Each row has a name. Each piece below is followed by the name of the row it came from, unless a question asks for something else. Each question is about the rows just above it.

[ 76 -11 -43 -24  73 -47 -11 -10  76  70 -11  76]  X
[ 14  12  17 -11  -3 -33 -59 -59  -4  -5 -58  -2]  R
[-17  -7 -70  43 -18 -71  -8  -8 -18 -19  -8 -16]  A
[  7 -85  18 -80   5  18 -86 -84   7   7 -85   6]  B
[ 12  59 -75  60  13 -81  58  56  12  12  58  14]  L
[ 14 -88  21 -87  12  34 -87 -88  12  14 -88  11]  D
[-88 -72  30  42 -88  34  14  14 -87 -85  16 -89]  C
[-88 -88  30  42 -72  34  14  14  12  14 -88  11]  P
which: [-88 -72  30  42 -88  34  14  14]
C
Which row holds this, read backwards? [14 12 14]
P
Where do [34 14 14 12] appear?
P
Which row holds this, read backwards? [-88  14  12  14  14  34 -72  42  30]
P
which: [-11 -43 -24  73 -47 -11 -10]
X
[ 73 -47] is in which row?
X
which: [56 12 12 58 14]
L

[ 54 -24  54 -23 -24 -24 -25  54  -2  48 -24  -1  54  54 -24 -23  54 -24]  M
[ 15   8  16   5   9  10   9  15  22  -7   9  23  25  15 -36 -35  25 -35]  K
[ 15   8  16   5   9  10   9  15  22  -7   9 -72   9   9  13  11   9  15]  U
[ -2  47 -24  -1  54  54 -24 -23  54  -7   9  23  25  25 -36 -35  25 -35]  H
Which row holds [ 54 -23 -24  54  54  -1 -24  48  -2] read backwards?
M
The row with [ 25  15 -36] is
K

[56 35 20 56  9] -> G
[-48 -39  56  20  37] -> Q
[ 46  18  23 -69   0] -> S
[46 20 35 58 25] -> W
[-42 -17 -13 -64 -17] -> J
[-54 -33 -17 -58  -9] -> N
[48 24 16 61 15] -> T
which: [56 35 20 56  9]
G
[20 35 58 25] is in which row?
W
which: [-42 -17 -13]
J
Which row holds [-58 -17 -33 -54] read backwards?
N
Which row holds this, read backwards? [58 35]
W

[ 21  25  28  29  25  16   7  -4 -11 -17 -21 -22 -24 -27 -32 -37 -43 -46
 -49 -48 -47 -46 -50 -57 -67 -77 -84 -83 -72 -53 -27   0  24  44  58  67
  75  82  88  91  89  81  67  51  35  25  20] = nonab
[-48 -53 -62 -73 -81 -84 -79 -63 -39 -12  13  36  51  63  71  79  85  90
  91  85  74  59  43  29  21  20  23  27  29  27  21  11   1  -9 -16 -19
 -22 -23 -26 -29 -35 -40 -45 -48 -49 -48 -47] = biti
[-60 -36 -10  17  37  53  64  73  80  86  90  90  85  73  56  40  27  21
  20  23  28  29  26  20  10  -1 -10 -16 -20 -22 -23 -26 -30 -35 -41 -45
 -49 -49 -48 -47 -48 -54 -63 -74 -82 -84 -77] = sur
[-20 -22 -24 -26 -31 -36 -42 -46 -48 -48 -48 -47 -49 -55 -65 -75 -82 -84
 -75 -56 -32  -5  20  40  55  65  74  81  87  91  90  83  70  53  38  26
  20  20  24  28  29  26  18   8  -2 -10 -17] = vam
[ 39  27  21  21  24  28  29  25  19   9  -1 -11 -16 -20 -23 -24 -26 -31
 -36 -42 -47 -48 -48 -47 -47 -49 -55 -64 -75 -83 -83 -75 -57 -33  -6  20
  40  55  66  74  80  87  90  90  82  70  54] = rofuf
[  8  -3 -11 -18 -21 -22 -24 -27 -32 -37 -42 -47 -49 -48 -47 -47 -49 -56
 -66 -76 -83 -83 -74 -56 -30  -3  22  42  56  66  74  81  87  91  90  82
  69  53  37  26  20  20  24  28  29  25  18] = Zelaz
[ 47  60  69  76  83  89  91  88  78  64  48  33  23  20  22  26  29  29
  24  14   4  -5 -14 -19 -20 -23 -25 -28 -33 -39 -43 -47 -49 -48 -46 -48
 -51 -58 -69 -79 -85 -81 -69 -48 -21   5  29] = sen
[-48 -48 -48 -47 -48 -52 -60 -71 -81 -84 -80 -65 -42 -16  10  33  50  62
  71  78  84  90  91  87  75  61  44  30  23  20  22  27  29  28  21  13
   2  -8 -15 -19 -22 -22 -25 -29 -33 -40 -45] = Regef
[-48 -53 -62 -73 -81 -84 -79 -63 -39 -12  13  36  51  63  71  79  85  90
  91  85  74  59  43  29  21  20  23  27  29  27  26  29  28  22  13   3
  -7 -14 -19 -21 -22 -25 -29 -33 -40 -45 -48] = Vazez
[-78 -83 -82 -71 -51 -24   3  26  45  58  68  76  83  89  91  88  79  65
  49  34  24  20  21  25  29  29  24  16   5  -5 -12 -18 -21 -23 -24 -28
 -19 -40  -8 -25 -22 -29 -33 -15   2 -22 -68] = meve
which: [-48 -53 -62 -73 -81 -84 -79 -63 -39 -12  13  36  51  63  71  79  85  90
  91  85  74  59  43  29  21  20  23  27  29  27  21  11   1  -9 -16 -19
 -22 -23 -26 -29 -35 -40 -45 -48 -49 -48 -47]
biti
Which row holds this, read backwards? [-40 -33 -29 -25 -22 -22 -19 -15  -8   2]
Regef

[  3 -21  -5  21  12   0 -37  20  49   4   1  20  34 -34 -34 -38 -52 -22
  -4  18  -3   3 -24 -26  12 -13  57   5 -30 -21   3 -20   4  25   6 -24
 -66  19  -3 -12  -7  36   9 -52  17  18   9   7 -31 -34  30 -15   1 -38
   8  26  18 -46  -8   1  17  -7 -39] = F
[-18  35   1  19 -10  18  22   6  -3 -38   6 -10 -39  39  23   4  25  39
  28 -14   3  26  30  17 -27   0 -13 -11   3  25   4 -20 -30 -21  -3   1
  37 -14  -2   8  29 -36  -8  31 -27  -9  21 -38 -14   5 -17   1   7  -7
  -2 -29 -22  32   7  21   8   0   2] = Y
[-18  35   1  19 -10  18  22   6  -3 -38   6 -10 -39  39  23   4  25  39
  28 -14   3  26  30  17 -27   0 -13 -11   3  25   4 -20 -30 -21  -3   1
  37 -14  -2   8  29 -36   9 -52  17  18   9   7 -31 -34  30 -15   1 -38
   8  26  25 -42 -10  -6  16   6 -33] = Z
which: [-18  35   1  19 -10  18  22   6  -3 -38   6 -10 -39  39  23   4  25  39
  28 -14   3  26  30  17 -27   0 -13 -11   3  25   4 -20 -30 -21  -3   1
  37 -14  -2   8  29 -36  -8  31 -27  -9  21 -38 -14   5 -17   1   7  -7
  -2 -29 -22  32   7  21   8   0   2]
Y
Which row holds [ 36  -7 -12  -3  19] read backwards?
F
Which row holds [-18  35   1  19 -10  18  22   6  -3 -38   6 -10 -39  39  23   4  25  39
  28 -14   3  26  30  17 -27   0 -13 -11   3  25   4 -20 -30 -21  -3   1
  37 -14  -2   8  29 -36   9 -52  17  18   9   7 -31 -34  30 -15   1 -38
   8  26  25 -42 -10  -6  16   6 -33]?
Z

[ 14  40 -35   4   3   2 -23 -22  -5  62 -33   4  11] -> Dut
[ 14  40 -35   4   3   2 -23  40  -5  62 -33   4  11] -> zum
[ 14  40 -35 -14   3   2 -23   6 -10  -6 -66   1  10] -> Sude
[ 14  40 -35   4   3   2 -23   6 -10  -6 -66   1  10] -> bapi
[-70   3  -1 -32 -21 -20  -5  -5   5 -57  -1 -18  17] -> Vifa
[ -6   2  31 -11  10 -13  56 -19 -66   1  -6  10 -10] -> fen
[-52  36 -34 -14   2   3 -23  52  14  28   2 -19   0] -> libe
[ 16  45  47 -27  13  -4 -36  35  22 -43 -17  -8  -7] -> buda
which: [ 14  40 -35 -14   3   2 -23   6 -10  -6 -66   1  10]
Sude
Which row holds this, read backwards? [-23   2   3 -14]
Sude
Which row holds this, read backwards? [-14 -35  40]
Sude
[-18  17] is in which row?
Vifa

[-39 -25 -41 -18 -39   8 -25  17 -28   6 -24  65  30 -37  26 -24  30  36
 -27  28  -8 -16]  zazu
[ -4  -3   9 -21 -58  26 -22 -28 -34  37  11  11  14   9 -32 -12  16   0
 -25   9 -28 -12]  simu
[-42  33  -4 -23  13 -41  18 -16  22 -31 -35 -25  36 -43  32 -33  35  35
 -13  42  31  28]  fip
[-22 -34 -39   6  29 -49  52   2  16 -39 -25 -41 -18 -39   8 -25  17 -26
   6 -24  65  61]  zof
[-12  38   2 -14  32 -11  21   3  51 -30 -17  -5  13 -15  45  -2   8  24
 -11  15  25  21]  dar
[-22 -34 -39   6  29 -49  52   2  16 -39 -25 -41 -18 -39   8 -25 -27 -26
   6 -24  65  61]  Nis
[ 38   2 -12 -21  -1   3  51 -39  19 -16 -23 -34  65 -14  24 -19  51  14
 -16  54  42  38]  Tun
[ 26  30  -9   3 -32  84  10 -31 -29  33  32 -13  27  31 -36  22  32 -11
  -6  23  13   6]  vebe
[ 24 -53  -1  25  16  25   1  30   4 -19  25  13 -59  34  -1  21 -65 -31
  20 -56  -8  -8]  dutak
[ 45 -15  13  -5 -17 -30  51   3  21 -11] is which row, read backwards?
dar
The row with [-12  38   2 -14  32 -11  21   3] is
dar
which: [-22 -34 -39   6  29 -49  52   2  16 -39 -25 -41 -18 -39   8 -25 -27 -26
   6 -24  65  61]
Nis
Which row holds [-39 -25 -41 -18 -39   8 -25  17 -26   6 -24  65]?
zof
[-34  37  11] is in which row?
simu
Which row holds this, read backwards? [  2  38 -12]
dar

[ 26  -3  24 -13   7  -1  32 -33  16  13  -6  -7  35 -51  14 -24   4   3
  12  -3 -39  58 -24  -7  -7  -9  39 -11  35  -8 -23  63 -43  33  -5 -38
  41 -21  25 -33  19  14   3 -68  -9   7  22 -14  18 -22  26   4 -17  17
  17   0 -25 -10   4]  Zusik
[ 11   2   8   5 -39 -54  49 -21  20  33 -11 -21  26 -48   7 -10   0  13
 -15 -36 -40  34  22  -4 -32  -3   8 -25  16 -44 -15  62 -62   2  -7 -16
  13 -50  17 -25 -35 -12  14 -41  14  -1  36 -21  25 -16  15 -38 -22   2
   0 -42   9  23  -9]  nime
[ 38  -7  30   4 -44 -25  56 -42  11  38 -10   0  44 -46  30   1 -12 -12
   1 -17 -26  33  -4  33  -1  -5 -33 -16  -8 -27  17  39 -18  32  23 -45
  47 -28  25 -23  -4 -22  10 -37  16  10  61 -28  37   2  25 -18 -26  12
  -3   2 -13   5  -4]  burez
[ 21 -16  -2  34 -12 -28  48  -7  13  25 -16  -4  46 -45  33  14 -16 -21
   1  -5  -6  52  19  -2 -10 -21  -3 -12   5 -29   4  21 -47   4 -24 -20
  32 -39  -1 -29   1  12   8 -46 -12 -15  54 -33 -36 -44  24   9 -29  30
   6  -1 -39  13   9]  Lor
[ 11 -24 -17  16 -38  -3  37 -10  21   8 -13  15  63 -55  29   1  -8  11
  19 -39 -31  67 -24  27 -13   6   6 -34  11 -51  32  40 -36   9 -13 -30
  41 -33 -17 -31 -11 -14  -5 -45  -4  11  55 -16   9 -36  24 -44 -29  30
  18   5 -53  -2  -4]  Zom
[ 30  -6  13  -8 -10   4  43 -37   5  40  -1  14  26 -48   3 -15 -31   9
  27 -20 -22  45   4  20  15  -6 -17 -13  -2 -28   7  57 -35  25 -14 -43
  55 -27  16 -20   0 -25  -7 -60 -20  -2  48 -34  40 -39  24 -45  -8  -7
  26  -3 -59  17 -11]  Loda
Which row holds this, read backwards? [-33  41 -30 -13   9 -36  40  32 -51  11]
Zom
[ 30 -29 -44  24 -36   9] is which row, read backwards?
Zom
[-2 48] is in which row?
Loda

[-28 -25  22 -21  -6 -27 -27  33  -4  10 -19] -> bur
[ 55  48 -13  36   8  12  -1 -18  24 -27  30] -> ful
[  4   8 -13  36  48  12   7  13  15   0   3] -> Riker
[  3   3  25 -20  32 -40 -19  39  43   2 -20] -> Bug
[-15 -12   9   8  36  -1  12   2 -68 -19  25] -> Davuf
Which row holds [-15 -12   9   8  36  -1  12]?
Davuf
The row with [ 48 -13  36   8  12] is
ful
[-1 12  8 36] is which row, read backwards?
ful

[36 33 22 -2]  mevo
[ 8 -9 45 -4]  tute
[  3  12 -10   7]  Mana
[17 31  9  2]  ledi
[ 7 15 39 -6]  nenel
[ 9 13  3  2]  Kere
[36 13  3 -4]  zoru
[13  9  3  3]  suton
Which row holds [36 33]?
mevo
Which row holds [ 9 13  3  2]?
Kere
Which row holds [ 3 13  9] read backwards?
Kere
Which row holds this, read backwards? [  7 -10  12]
Mana
Which row holds this, read backwards? [ 2  3 13]
Kere
Which row holds this, read backwards? [  7 -10]
Mana

[ 29  66  50 -27 -36   6   5  -5 -12  51  67  46  11 -49  -4  23] -> sev
[-57  -2 -83  11  20  53 -69  53  36  -1 -82 -21 -46  86  66 -16] -> Gokev
[ 13  14  53   4 -42  27  -1 -10 -28  28  24 -16  11 -49  30 -38] -> Dav
[-36 -19 -16  34 -17  73 -51  28   2   7 -65 -62 -14  15  93 -74] -> gitis
which: [ 13  14  53   4 -42  27  -1 -10 -28  28  24 -16  11 -49  30 -38]
Dav
which: [ 53  36  -1 -82 -21 -46]
Gokev

[ -7  -6   0  -5  -2  -2   8  -5 -24  10] -> lolup
[ -9  11 -70  13   0   4   2   0 -26   1] -> rukat
[ -4  -1  -9  11 -70  15  -7  -6   4   3] -> rula
[-18  -9  -7  -6  -9  11   4  15 -70   3] -> dopa
which: [ -1  -9  11 -70  15  -7  -6   4   3]
rula
which: [ -7  -6  -9  11   4  15 -70]
dopa
[ -9  11 -70  15] is in which row?
rula
[  0   2   4   0  13 -70] is which row, read backwards?
rukat
Which row holds [-2 -5  0 -6] read backwards?
lolup
The row with [-18  -9  -7  -6  -9  11   4  15 -70   3] is
dopa
Where do [-18  -9  -7] appear?
dopa

[ 43  64  -2 -30   9]  zusop
[ 53  25   4 -26   9]  genu
[-39  -5  -3   4  -6]  pomig
[ 14  83 -16  -1  -6]  Zogov
[-11  29  -6 -26  -7]  Rom
[ 19  49   0 -10 -15]  zaviz
[ -4  18 -10 -30  -1]  sinaz
[-13  10  -5 -24   0]  tamun
[ -7  58 -16  -1  -6]  mopil
[-10  24  -1 -21  -7]  bev
Which row holds this, read backwards? [-1 24]
bev
which: [ 14  83 -16  -1  -6]
Zogov

